rotation steps, each row followed by its count of steps:
The counts run from 0 to 271.
3, -8, -20, 4, -35, -21, -12, 28, -36, 31, 5, -1, 5, 7, 2, -15, 26, 4, -9, -19, 1, 1, 7, -4, -42, -10, 20, 10, 0, -27, 2, 0, 1, 16, 65, -34, 36, 6, -21 : 75
-13, 28, 17, 7, -8, 26, -18, 36, 15, -19, -17, 8, -5, -9, 4, -29, -17, 7, 45, -3, -16, -28, 26, -17, -26, -9, -8, 18, -47, -23, 12, -4, -8, 4, -7, -7, -25, 9, 39 : 41
-13, 2, -25, 30, 39, 3, -4, -22, -3, 6, 41, 8, 42, 24, -11, -5, 9, -6, -28, 9, -9, 29, -14, 1, 13, -5, -17, 31, 10, -53, 1, -10, 20, -7, -16, -8, 23, 5, -21 : 12
3, -33, -10, 17, -49, -20, 5, 11, -29, 2, -9, -13, 16, 7, -1, -29, -9, 2, -18, 4, 1, 15, 41, 22, 4, -9, 0, 14, -16, 51, -30, 21, -12, 5, 39, 2, 6, 11, -43 : 71
7, 11, 1, -12, -45, 16, 14, 23, 12, 38, -18, -21, 6, 25, 12, 17, 11, -5, 1, 6, -16, -6, 7, 15, -23, -15, 0, -1, 11, 21, 31, -12, -6, 35, 55, 12, 40, 45, 0 : 1
-15, 47, 12, 4, -7, 22, -18, 38, 26, -16, -14, 1, 11, 3, -8, -15, -8, 17, 31, -1, -15, -27, 18, -20, -51, -10, 5, 5, -37, -30, 11, -6, -19, 23, -28, -19, -33, 9, 20 : 42
9, -21, -74, 12, 15, 10, 2, 9, -18, -21, 25, 13, -12, -45, 11, -5, 4, 5, -24, 3, 2, 3, 3, 23, 17, -13, 16, 26, 10, -3, -11, -12, 9, -17, -37, 44, 9, 17, 16 : 31
-36, 3, 34, -56, 2, -6, 22, -18, 16, 17, 20, -40, -30, 1, 24, -5, 6, -1, -11, -16, -9, -8, -19, -3, -13, 10, 22, 7, 4, -7, -10, -13, 24, -4, -9, -29, -8, 51, -10 : 128
-4, 8, 28, 16, 52, -3, -6, -18, 7, -33, -10, -30, 47, 4, 6, 26, -31, 3, -2, 10, -4, 27, -28, 13, -15, -22, 5, -18, 9, -17, -1, 15, -6, -6, 14, 10, 7, 8, -54 : 88
2, -33, 8, 46, -14, 4, 14, 20, -2, -3, -12, -5, 46, 13, 14, 0, 9, 0, 19, 2, 4, 11, 17, 18, 50, 2, -2, -8, -4, 66, 0, -11, 7, 14, 6, 35, -1, 26, -30 : 68
-16, 4, 44, 14, 37, -10, 26, -15, 27, 19, -25, 5, 4, 9, 32, 6, 16, 10, 10, -8, 39, -19, 11, -15, 3, 31, -25, -6, 10, -24, -14, -10, 38, -2, 31, -3, -14, 24, 25 : 195
18, -16, -4, 19, -33, -19, 5, 27, -23, 33, -12, -16, -6, 27, -2, 9, 16, -9, -10, 26, 7, -2, 11, -1, -17, -24, -45, 2, 12, -5, 42, 19, 0, 30, 50, -5, 33, 7, 4 : 3
-3, -1, 8, 12, 34, 3, -12, -37, 38, -9, -7, -22, 51, 41, -17, 27, -42, -15, -23, -15, -22, 37, -15, 0, 20, 25, 0, 20, -4, -10, -5, 12, -6, -20, -9, 1, 6, 2, -20 : 15
-1, 16, 0, 13, -15, 11, -14, 32, -10, -16, -14, 13, -14, -13, 3, -41, -35, 16, 27, -2, -20, -32, 30, -31, -19, -12, -30, 27, -43, -27, 1, 11, 10, -4, 9, -3, -31, -8, 41 : 40
-17, 17, 42, 2, 18, -14, 2, 7, -18, 37, 10, -23, 5, 29, -11, -12, 15, -20, 38, 18, 7, -3, -8, -21, 23, -2, -58, 5, 6, 21, 40, 7, 17, -13, -23, -1, -31, -15, 12 : 271
13, -1, 10, -24, 24, -14, -15, 6, -33, -8, 41, 2, -26, -29, 10, 21, 37, -15, 0, 20, 27, 2, 4, 23, -27, -41, -10, -14, 12, -43, 9, -9, 0, -38, -13, 0, -2, -9, 13 : 235
1, -12, 48, -1, 45, -9, -14, -12, -26, -33, -15, -18, 4, 24, 3, 11, -45, -22, -3, 24, 5, 14, -17, 12, 21, -34, -4, -19, -11, 7, -29, 24, 7, -25, 37, 19, -7, -22, -23 : 90
12, -11, -53, 33, 8, 9, 11, 4, 11, -13, 2, -5, -7, -9, 35, 13, -52, -5, -45, -20, 3, -19, -5, -18, 20, -25, -10, 13, -6, -17, -5, 17, 31, 7, 17, -7, -25, -3, 9 : 35
8, 12, -36, -21, -7, -24, -14, 25, 10, -28, -16, 29, 6, 16, -42, -15, 3, 44, -24, 9, 21, -14, -26, -32, -15, 50, 2, 22, 11, 18, -22, 7, 9, 17, -5, 23, 5, -16, -6 : 188
-9, -33, 0, 15, -31, -13, -21, -3, -19, -10, -18, -18, -7, 33, 24, -28, 27, -30, -36, -8, -15, -9, 36, 16, 27, 1, -15, 30, -45, -6, -20, -2, -13, -7, -4, -6, 26, 12, -10 : 145
37, -5, 23, 41, -2, 27, -11, -21, 18, 11, -21, 8, 8, 48, -39, 30, -49, -11, 12, -2, -1, 21, -10, 19, 18, 18, -1, 24, -7, -18, 18, 1, 5, -12, -5, -15, 5, -1, 20 : 154
19, -10, -32, 1, 0, -7, -16, -3, -10, 0, -18, 1, -37, -36, -11, 19, 34, -27, -6, -8, -10, -2, -15, 18, 16, -6, 19, -16, -5, 31, -21, -31, -34, -11, -59, 36, 15, -16, 22 : 28
22, 46, 20, 12, 1, -1, -8, -61, 30, 17, -4, 20, 25, -5, -17, -12, -7, 23, 9, -18, 11, 25, 1, 19, -4, 12, 11, 7, -4, -36, -6, -30, -16, 0, -21, -1, 37, -15, -22 : 83
-4, -2, 4, 16, 11, -16, 11, 35, 38, 3, -27, 19, 20, 3, -57, 6, 19, 25, -1, 34, -3, 0, -26, -11, -2, 20, 1, -35, -4, 6, -29, -22, -17, 32, -35, -3, -20, -17, 1 : 47
3, 7, -3, -1, 29, 1, 38, -1, 41, 13, -5, 29, 15, 28, -25, 18, 41, 7, -34, 48, 19, -9, 12, -21, -20, 16, -7, -31, 41, -7, -28, 6, -3, 25, 2, -12, -4, -3, 5 : 120
-11, -2, -4, 12, -28, 15, 12, 43, -13, -31, -13, -8, -16, -51, -6, -39, -10, 32, 19, 17, -13, -27, 10, 27, -8, -40, -12, -7, -32, -18, 12, 6, -19, 19, -17, -21, -26, 2, -12 : 180
5, -34, 28, -1, 34, -9, 44, -5, 30, -6, -23, 26, 4, 4, -1, 6, 35, 9, -35, 44, 22, 2, 24, -2, 22, 37, -36, -12, 24, -12, -28, 0, 13, -8, 4, 10, -5, 10, 27 : 122
14, -11, 15, -25, 31, -10, -20, 3, -7, -14, 26, 0, -15, -18, 34, 46, 43, -19, -11, -1, 28, -1, -10, 12, -17, -22, 10, -27, 6, -39, 15, -15, -10, -36, -38, 3, -4, -4, 17 : 236
-15, 41, 15, 20, 1, 33, 16, -13, 6, 28, 15, 5, 3, 0, 22, -13, 19, 1, 50, -9, 16, -16, 9, 16, 22, -3, 24, -2, 15, 48, 9, -33, 12, 21, -36, 8, -13, 24, -16 : 64
20, 23, 0, 7, -36, -44, -40, -23, -5, 23, 1, -9, -13, 19, -19, -24, 43, -13, -35, 13, 1, -6, 21, 3, -21, -8, -43, 28, -15, -10, -2, 7, -18, 4, -24, -12, 34, -14, -12 : 7
12, -1, 5, 32, 16, 32, -3, -7, -20, -13, 28, 17, 50, 17, -34, 0, -47, 12, 8, 26, -26, 42, -26, -5, -20, -21, 26, 10, 11, -21, 8, 8, 16, -2, 27, 1, 12, 21, -26 : 225
3, 40, -32, -2, -20, 14, 31, -10, 9, 52, 12, -20, 12, 5, -1, -6, 8, -11, 11, 18, 4, 8, 27, 25, -13, -24, -16, -3, 30, 58, 19, -2, -27, 28, -4, 23, 21, 6, -20 : 138
8, 13, -8, 8, -12, -10, 4, -15, -9, 17, -27, -4, -4, -4, 55, 3, 48, -4, 3, -37, 24, -11, 27, 16, -19, -11, 2, -3, 3, -31, 36, -10, -17, 13, 31, -1, 51, 18, -7 : 214
0, 2, -26, -4, -30, 9, 16, 18, 15, -11, 16, 19, -22, 3, -24, -13, 40, 15, -29, 42, -7, -19, 5, 1, -41, -10, 19, -20, 16, -6, -9, -3, -11, 33, -57, -33, 2, 21, -4 : 256
-8, -22, -16, 28, -6, -21, 8, 10, 7, 16, -27, -29, 28, 13, 25, 4, 46, -22, -26, 1, -11, -4, 30, 4, 5, -14, -32, -10, -3, 19, 27, 13, -31, 29, 12, 19, 36, 28, -29 : 142
-10, 50, 5, 9, -7, 3, 9, -28, -31, 18, 31, -2, -17, -14, 5, -41, -1, 19, 41, -17, 27, -15, 17, -4, 8, 3, -6, 19, 24, 37, 14, 9, 13, 0, -39, -14, -25, -3, -6 : 62
6, -12, 23, -5, -17, 20, 7, 19, 22, -33, -12, -14, -13, 1, 59, 6, -40, 6, -22, 7, -21, -25, -25, -2, 17, -35, 5, -25, -35, -25, 23, -15, 17, 28, 9, -17, -17, 2, -12 : 109
4, -8, -39, 30, 19, 34, 19, -4, 34, 2, -2, -5, 13, -5, 32, 43, -28, -11, 2, -54, 6, -1, 17, -14, -2, -1, 33, -14, 4, 4, 9, -5, -11, -7, -13, -9, -39, 7, 29 : 173
15, 4, 0, -10, -43, 36, 24, 23, 2, 37, 0, -12, -1, 25, 5, 6, -17, -14, 8, 19, -18, 5, 22, 32, -7, -14, 12, 11, 5, 23, 21, -17, 9, 20, 51, 9, 25, 39, 8 : 0
15, -10, 1, -17, 31, -22, -25, -12, 15, -11, 26, -5, -12, -14, 29, 38, 40, -12, -24, -11, 23, 1, -20, -7, -19, -21, 21, -38, 13, -32, 13, -17, -10, -16, -53, -7, -11, -16, -2 : 237
9, -21, -19, 13, -20, -15, -3, 59, -18, -21, -14, 28, -16, 23, -20, -9, 8, 17, -11, 35, 7, -35, -47, 0, 33, -1, 4, -3, -7, 0, -15, -16, 26, 32, -4, -12, -5, -25, -9 : 185
40, 31, 23, 16, -8, 1, -23, -49, 15, 4, -8, 31, 6, 21, -8, -6, -7, 7, 16, -14, 27, 11, 10, 26, 19, 29, 9, 18, -13, -35, 4, -31, -6, -21, -29, -14, 26, -22, -6 : 82
16, -17, -18, 3, 29, -19, 4, -25, -14, -6, 38, 9, -16, -20, 25, 19, -2, -11, -40, 0, 5, 4, -23, -14, 33, -22, -12, -30, 7, -7, -1, -11, 17, -24, -48, -3, -14, -53, -3 : 239
-7, -21, 0, 60, -4, 13, 24, 14, -15, 12, 6, -4, 40, -1, 4, -18, 12, 4, 28, 17, 10, 3, 7, 10, 47, -14, -9, -13, 14, 52, 7, -11, 18, 19, 3, 21, -9, 21, -30 : 67
